A single turn carries every row of the set below to another of its rows. Some are shown first; where does it send the rows asked next?
Zozo: -1.550; -0.733; 0.393; -2.030; -1.842; -1.957; 1.773; 2.986; 0.350; 0.141; 2.454; 0.644
vopo: -2.030; -0.244; 0.397; -1.919; -1.431; -2.594; 1.805; 2.707; 0.240; -0.526; 2.539; 1.173
kunek: 0.146; -0.478; -0.794; 0.091; 0.783; -1.470; 4.103; -1.425; -2.183; -0.606; 1.342; -0.815
tun: -1.537; 1.485; 0.409; -3.198; 0.733; 0.722; 2.527; -2.894; 0.500; 1.636; -1.857; 1.021
Kase: -3.049; -1.613; 1.566; -1.806; 1.345; 0.514; 3.778; -1.182; -0.542; -0.837; -0.011; 1.499
tebuk: 0.081; 3.129; 0.032; -3.399; -1.508; -2.347; -0.138; 0.017; 1.170; 1.002; 0.566; 0.071
vafod: 0.233; 2.296; -0.771; -3.423; -1.422; -2.693; 0.114; 0.475; 1.556; 1.127; 0.657; -0.444
tupav: -1.820; 2.076; -0.195; -2.967; 1.530; 0.709; 2.462; -2.987; 0.479; 1.191; -0.880; 1.424
mupen: 0.865; 1.093; 1.201; 1.620; -0.381; -1.630; 3.238; 1.311; 0.758; 0.332; 0.749; 1.061
Selu: -3.592; 0.851; 0.015; -3.104; -0.410; -0.716; 0.840; -2.480; -0.126; 0.384; 0.135; -2.993
dofal: 0.609; 1.222; 0.994; 1.135; -0.415; -1.687; 3.439; 1.079; 1.102; 0.915; 1.404; 1.887
Fuva: -2.896; 0.258; -0.296; -2.903; -0.196; 0.105; 1.024; -3.133; -0.306; 0.264; 0.061; -2.783
Karun: 0.231; 2.991; -0.909; -2.805; -1.653; -2.575; 0.249; 0.522; 1.355; 0.574; 1.211; 0.085
lat: -1.053; 1.474; -0.076; -3.564; 1.286; 0.708; 2.075; -2.946; 0.496; 0.656; -1.284; 1.470
sof: -1.776; -0.084; -0.128; -1.449; -1.115; -1.838; 1.849; 2.739; 0.389; -0.129; 3.450; 0.516
tig: 0.555; -0.738; -0.838; -0.354; 0.501; -1.092; 4.347; -2.307; -1.209; -0.762; 1.767; -0.324
zus: -2.129; 2.163; 2.648; -1.544; -1.426; -0.839; 0.541; -0.507; 3.051; -0.523; -0.508; -1.679
movu: 0.377; 1.369; 1.671; 1.129; -0.553; -1.576; 3.826; 1.834; 1.280; 0.249; 1.159; 0.595
bivi: -2.136; 2.062; 2.993; -1.234; -1.144; -0.920; 0.482; -0.213; 2.525; 0.509; -0.664; -2.002
fadez: -3.491; 0.342; -0.094; -4.039; -0.200; 0.339; 1.248; -1.916; -0.098; 0.026; -0.023; -2.542
dom: -2.574; 2.355; 2.573; -1.488; -1.078; -1.335; 0.173; 0.482; 2.088; -0.575; -0.908; -1.671
gikeg: 0.384; 2.529; -0.393; -2.751; -0.899; -2.897; -0.322; 0.245; 1.241; 0.712; 0.994; -1.133
batu: -2.947; -1.789; 0.615; -1.363; 1.268; 0.338; 4.148; -0.662; -0.379; -1.263; 0.646; 1.683
Lazil: -3.166; -0.917; 1.354; -1.185; 1.086; 0.887; 4.048; -1.013; -0.727; -0.993; 0.587; 1.946
kez: -2.888; -1.084; 1.559; -0.824; 0.538; 0.671; 4.535; -1.394; -0.432; -1.455; -0.011; 1.378
Kuvaz: -3.226; 0.548; 0.222; -3.564; -0.321; -0.096; 1.526; -2.716; 0.175; -0.317; 0.425; -2.991
fer: -0.114; -0.396; -1.219; 0.208; 0.417; -0.731; 4.531; -1.503; -1.537; -0.456; 1.717; -1.107
Kal: 1.056; 0.796; 1.363; 1.224; -0.293; -0.797; 4.007; 1.185; 1.113; 0.166; 1.072; 0.947

tig -> tun
kunek -> tupav
Now these:
lat -> bivi
dofal -> kez
Lazil -> Kuvaz
Kase -> Selu
tebuk -> movu

A single turn carries every row of the set below to another of its rows. Some are shown first; where does it send the rows asked next?
lor: 0.412; 1.476; -1.033; -0.814; 0.224; 1.679; -0.533; -1.914; -1.262; -1.776; 1.579; -0.616; 0.395; -0.785; -1.708; -1.821
kul: 0.923; 0.333; -1.345; -1.546; 1.037; 1.932; -0.095; -2.420; -1.343; -1.269; 1.537; -1.522; 0.167; -0.268; -0.962; -1.340
ded: -0.860; 0.396; 1.238; -1.218; -1.772; -2.551; 1.019; -0.411; 1.004; 1.993; -1.399; -1.406; 1.387; 2.045; 0.146; 3.241
Pefuz: -2.144; 2.318; -0.128; -1.462; 0.081; -2.140; 1.033; 1.648; 0.543; 2.141; -0.234; 0.287; -0.629; -0.511; 0.817; -3.172
kude: -1.587; 0.074; 1.297; 0.459; -1.309; -3.158; 1.755; -0.675; 1.986; 0.138; 0.608; -0.781; 0.769; 1.992; -0.789; 2.850
kana: -1.222; 0.875; -1.265; -2.768; -1.457; 2.690; 0.923; 1.844; 0.183; 0.643; 0.371; -1.434; 2.068; 0.748; -0.806; -3.065
miv: -1.770; -0.255; -1.206; -1.211; 1.852; -3.057; 0.445; 1.687; 1.231; 0.743; -0.608; -1.081; 1.017; -0.641; 0.460; -3.087
fenim: -1.263; 0.181; -1.352; -2.569; -1.190; 2.099; 1.618; 1.158; 1.274; -1.136; 0.496; -0.782; 1.820; 0.985; -1.057; -3.312
muzet: -0.825; 0.669; 1.796; 0.890; -0.992; -1.961; 1.993; -0.243; 0.976; -0.468; 1.341; -1.567; 0.088; -0.824; -0.890; 3.693
sado: -0.528; 1.685; 2.244; -0.233; -2.055; -1.555; 2.180; -0.487; 0.821; 0.154; 0.037; -0.828; -0.307; -0.647; -0.291; 3.627
fur: -1.797; 0.689; 1.066; 0.827; -1.237; -2.761; 0.152; 0.760; 0.494; 2.156; 0.677; -2.043; 1.873; 1.313; -1.087; 3.206
seka: -1.687; 1.646; 1.637; 0.009; -2.574; -2.783; 1.018; -0.038; 1.256; 1.201; -0.482; -0.244; 1.094; 1.623; -0.744; 2.702
lep: -1.101; 0.184; -0.738; -2.863; 1.310; -2.077; 1.470; 0.771; 0.790; 2.328; -1.175; -0.919; -0.458; 0.213; 1.913; -2.624
zop: 0.775; 1.984; -0.771; -1.816; -0.217; 2.289; -0.319; -2.131; -1.815; -0.464; 0.942; -0.691; -0.140; -0.436; -0.922; -1.519
pipa: -2.179; 0.265; -0.682; -0.746; 1.461; -2.985; 1.671; 1.003; 1.803; 0.068; 0.648; -0.023; -0.473; -0.271; 0.433; -3.258
Vese: -0.823; -0.699; -1.687; -2.996; -0.185; 2.659; 1.364; 1.322; 0.337; 0.665; 1.018; -2.486; 1.898; 1.199; -0.379; -2.578
Vobu: -0.272; 0.533; 1.363; -0.062; -0.866; -1.636; 0.556; 0.651; -0.215; 1.383; -0.246; -2.960; 1.565; -1.178; -0.459; 4.087
getak: 0.137; 0.650; 1.784; -1.200; -1.752; -1.853; 1.817; -0.642; 1.060; -0.178; -1.645; -1.223; 0.673; -0.553; 0.064; 3.676
Lis: -1.201; -0.554; 0.631; -0.055; -0.896; -3.213; 0.322; 0.157; 1.341; 0.876; -0.889; -1.969; 2.530; 1.554; -0.725; 3.085
Tud: -0.323; -0.304; 1.367; 0.356; -0.117; -1.728; 1.612; -0.096; 0.401; 0.636; 1.132; -2.946; 0.568; -0.673; -0.370; 4.199
Lil: -1.444; -0.004; 1.303; 0.135; -0.903; -2.372; 1.552; -0.436; 0.912; 2.114; 1.253; -1.942; 0.453; 2.188; -0.172; 3.477
kedim: -2.237; 1.483; -0.601; -0.728; 1.206; -2.090; 0.332; 2.321; -0.083; 2.935; 0.835; -1.227; 0.041; -0.794; 0.511; -2.801
dif: -1.502; -0.533; -1.638; -1.576; -0.092; 2.145; 1.344; 1.601; 0.771; -0.542; 2.110; -2.014; 1.985; 0.843; -1.360; -2.960
zefe: -1.094; 0.020; -1.057; -2.958; -0.883; 2.705; 2.516; 0.571; 0.998; -0.103; 1.506; -1.143; 0.548; 1.577; -0.306; -2.861
vip: 0.641; 1.307; -1.299; -1.173; 0.258; 1.632; -1.162; -1.549; -1.503; -1.510; 0.613; -1.051; 1.242; -0.947; -1.680; -1.760
varut: -0.123; 0.539; 1.319; -0.489; -1.396; -2.180; 0.596; 0.346; 0.658; -0.073; -1.681; -1.973; 2.000; -1.235; -0.616; 3.619
gudi: 0.787; 1.502; -1.121; -1.572; 0.355; 2.327; -0.852; -1.707; -2.225; -0.025; 1.260; -1.561; 0.428; -0.633; -1.061; -1.319
murav: 1.178; 0.593; -1.260; -2.217; 0.535; 1.855; -0.288; -2.478; -1.196; -1.436; 0.289; -1.100; 0.473; -0.249; -0.785; -1.520
geni: -1.570; -0.108; -0.649; -1.729; 2.068; -1.994; 1.989; 0.772; 0.712; 2.477; 1.143; -1.393; -1.315; 0.338; 1.630; -2.396
tekom: -1.678; 0.869; -1.018; -1.780; -1.048; 2.742; 1.765; 1.545; 0.314; 0.482; 2.540; -1.364; 0.872; 0.975; -1.065; -2.930

Pefuz -> pipa
lor -> kul
Now these:
kana -> fenim
kude -> Lil
Tud -> Vobu

